In the data rows, the value 128 means zero.
Here are some numbered points:
[112 154 124 143 134 124 160  97 140 123 122 108 143 128 131 112  86 114 143 134 107 115 145 106 143  90 150 125 100 152 152 111 161 138 144 127 129 130 113 122 143 128 143 123 103  89 126 117 117 121] 0
[153 110 135  87 162 139  88 136 138 104 128 138 132 142  93 104 108 132 143 101 125 148 119 159 108 129  95 135 182 127  77 119 133 104 108 138 143 132 153 115 143  85 157 100 151 153 138 109 146 101] 1
[109 148 144 131 162  83 105  78 121  91 154 121 147 179 127  98  13 142 100 118 104 156 153 124 119 121 129 149  39 209  68 153 120  97 176 164 102 127 130 103 150 117 158 110 151  79 176 130  85  88] 2
[113 151 113 106 153 115 123 107 109 114 131 149 113 143 102 104 107  73 177 115 140 134 148 118 128 111 141 129  86 146 116 135 149 114 145 125 133 122  82 107 152 139 129 116  87  96 117 106 161 126] 3
[120 113 113 127 104 131 174 144 130 131 115 134 106  99 138 150 162  94 136 145 142 113 140 131 145 119 174 103 126 118 175 113 147 148 146 134 126 111  98 158 123 140 109 147 126 104 111 119 148 147] 4
[141 103 101 112 157  97 116 103 136 102 141 132 125 150 136 130  95 127 115 117 108 118 124 125 140 150 134 134 117 154  98  80 129 145 160 163  87 117 133 143 125 131 127 171 137  98 152 104 114  97] 5
[195  96  50 105 143 129 180 147 168 103 136 116  71 135 188 197 188 146 157 140 166  68 108 176 179 190 145 151 146 151  99  38 144 219 148 148  78 188  53 101 147 145  83 192 117 114  63 130 113 132] 6
[116 102 102 108 121  97 130 128 126 130 137 146 108 114 134 150 165 111 155 107 120 118 113 135 150 140 108 130 158 126 130 117 120 109 137 109 130 145 129  92 108 154 117 128 128 114 132 135 132 140] 7
[155 139 151 116 130 169 101 150 134 111 115 138 137 136 110 114 130 148 110 121 145 144 133 139 119 140 118 124 158  92 113 163 119 102  96 131 143 115 131 143 131 102 135 106 154 168 138 129 139 104] 8
[169 164 149 145 114 175 162 156 152 140 132  69 133 124 132 126 101 164 119 158 143 112 159 171 101 134 142 149 105 131 114 139 146 158  95 137 147 150 109 133 171 110 114 108 129 171  87 143 137 142] 9
[147 140 116 180  96 185 131 148  74 169 106 120 115  78 127 120 180 102  83 148 149 102 111 121 140 133 154  90 129  72 172 101 163 169 127 132 128  91 108 199 137 148 122 191  93 145  84  98 120 125] 10
[150 124 137 112 101 155 122 158 134  93 129 135 119  93 103  93 120 154 145  89 149 124 113 167 121 116  55 132 196 105  77 133 133  88  79 122 180 154 131  74 151  61 139  79 125 150 133 119 159  73] 11
[111 130 121 182 130 142 152  86 158 130 133 118 113 124 175 102 122  86 145 109 109 117  84 100 142  61 165 106  98 177 160 125 141 195 129 156  93 129 151 132 103 138 160 120 124  64 146 141  72 112] 12
[137 107 112 107 158 114 134 105 119 123 117 111 145 145 159 148 132 145 131 134 118 141 150 112 131 154 164 138  84 175 132 118 121 132 156 126 112 134 115 122 112 130 105 141 111 126 130 131 114 159] 13
[131 102 124 127 125 109 134 117 149 133 119 117 138 122 167 134 160 142 103 133 102 102  89 122 173 149 120 125 150 116 167 104 103 185 111 113  83 141 160 119 111 129 141 169 148 102 143 123  71 120] 14
[119 123 121 119 124 127 117 126 124 119 138 117 138 154 123 151 101 134 137 154 123 151 163 141 122 135 154 123 120 143 121 146 131 114 140 144 127 118 135 140 129 144 108 119 127 111 152 132 135 155] 15
[100 149 179 110 117 117 118 144 162 107 118 143 186 161 122 144  96 193 106 178 137 159 201 130 154 182 141 115 102  76 139 196 102 127 114 124 120  96 139 134 170  93 124 134 176 113 169 124 143 124] 16
[122 124 122 165 103 154 123 128 113 134 135 134 112 131 124 136 120 118 117 138 157 144 125 142 119 111 138  98 145 120 114 126 159 105 127 149 127 114 129 159 138 132 134 118 133 123 134 119 143 126] 17
[108 178 172 189 115  80 132 115 103 163 130  52 132  84 132 105  81 160  92 133  81 115 114 118  80  46 107 127 146 144 167 143 129 108 139 120 159 133 194 132  85 139 149 108  77 160 124 170  95 166] 18
[140 135 158 117 135 182  99 152 133 105 122 128 148 140 105 105 120 158  98 123 136 155 128 128 106 135 104 126 177  92  98 169 122  98  90 125 151 118 151 138 141  86 135 102 151 177 154 120 141  92] 19
Which two points above are nearest to each new point by angle? Their numbers follow each, nearest first.
[161 167 159 145 110 160 152 154 153 141 129  78 146 127 140 111  96 173 121 163 134 118 157 169 107 118 144 146 118 117 133 147 135 170 103 125 160 138 116 134 159 104 120 106 129 174  99 144 115 149] 9 8
[ 97 176 139 141 124 103 124 108 136 165 132 171 116 117 114 116 147  92 149  92 145 103 103  97 162 130  81 127  95 100 143 125 117 105 129  84 129 141  88  73 144 144 157 131 107 124  96 134 129 102] 3 7
[111 126 140 149 127 150 137 133 120 146 127 112 145 124 111 114 118 113 134 153 110 160 138 118  67  91 162 124 137 137 161 145 132 112 121 142 146 111 169 176  93 137 124  95 123 152 134 139 146 179] 18 15
[112 116 100 161  97 119 130 124 115 136 131 145 106 103 145 136 157 100 164 116 146 130  72 116 140 106 113 103 148 123 147 133 123 148 124 153 117 145 152 137  94 151 127 154 106  85 140 128 110 122] 12 7
[140 123 145 127 134 153 111 138 129 115 131 129 134 137 121 115 121 145 113 121 138 151 124 124 115 133 119 131 141 121 102 149 118 117 110 136 137 124 133 141 128 101 137 124 144 149 136 125 132 110] 19 8
[134 142 142 125 143  92 131 111 146 132 132 110 148 146 141 122  98 161  98 138  93 112 154 120 133 150 136 150  81 135 124 120 113 154 134 121 105 123 128 120 138 137 126 146 144 134 130 140 109 127] 2 13
[144 119 110 115 154 139 130 112 137 123 122 113 125 130 164 150 165 150 124 114 117 102 118 118 173 162 131 141 113 149 129 106 124 163 120  91 111 154 109  81 140 127 127 144 107 129 116 126  96 129] 6 14
[124 131 144 133 138 140 134 134 110 139 116 125 128 125 120 111 134 116 139 142 131 151 135 124  93 107 155 123 134 127 149 144 129 132 123 136 146 119 141 166 108 125 121 117 123 147 125 134 146 160] 18 17
[115  97 104 114 112  87 131 138 120 128 134 148 106 102 137 159 171 112 150 104 117 112 106 138 142 133 110 125 158 124 144 108 112 108 138 108 126 142 128  96 100 147 110 126 127 118 131 140 125 144] 7 6
[145 137 133 152 152 135  98  67 106 110 143 100 132 144 146 108  79 141  48  95 113 122 121  91 134 113 130 136  83 172  96 125 131 130 147 141  88 112 121 144 113 133 155 158 103 122 149 132  73  73] 2 5
[128 127 148 151 127 109 142 126 129 143 124 110 144 100 136 116 114 153  66 135  99 109 121 106 118 117 125 131 140 102 160 127 110 127 140 125 120 114 161 145  92 126 136 150 143 153 133 143  95 117] 18 14
[124 130 134 130 133 139 129 134 118 132 125 133 137 131 117 118 123 124 127 140 117 141 133 121 105 118 138 125 133 128 142 129 131 125 122 131 137 122 139 150 121 125 122 122 127 138 128 124 136 143] 18 19
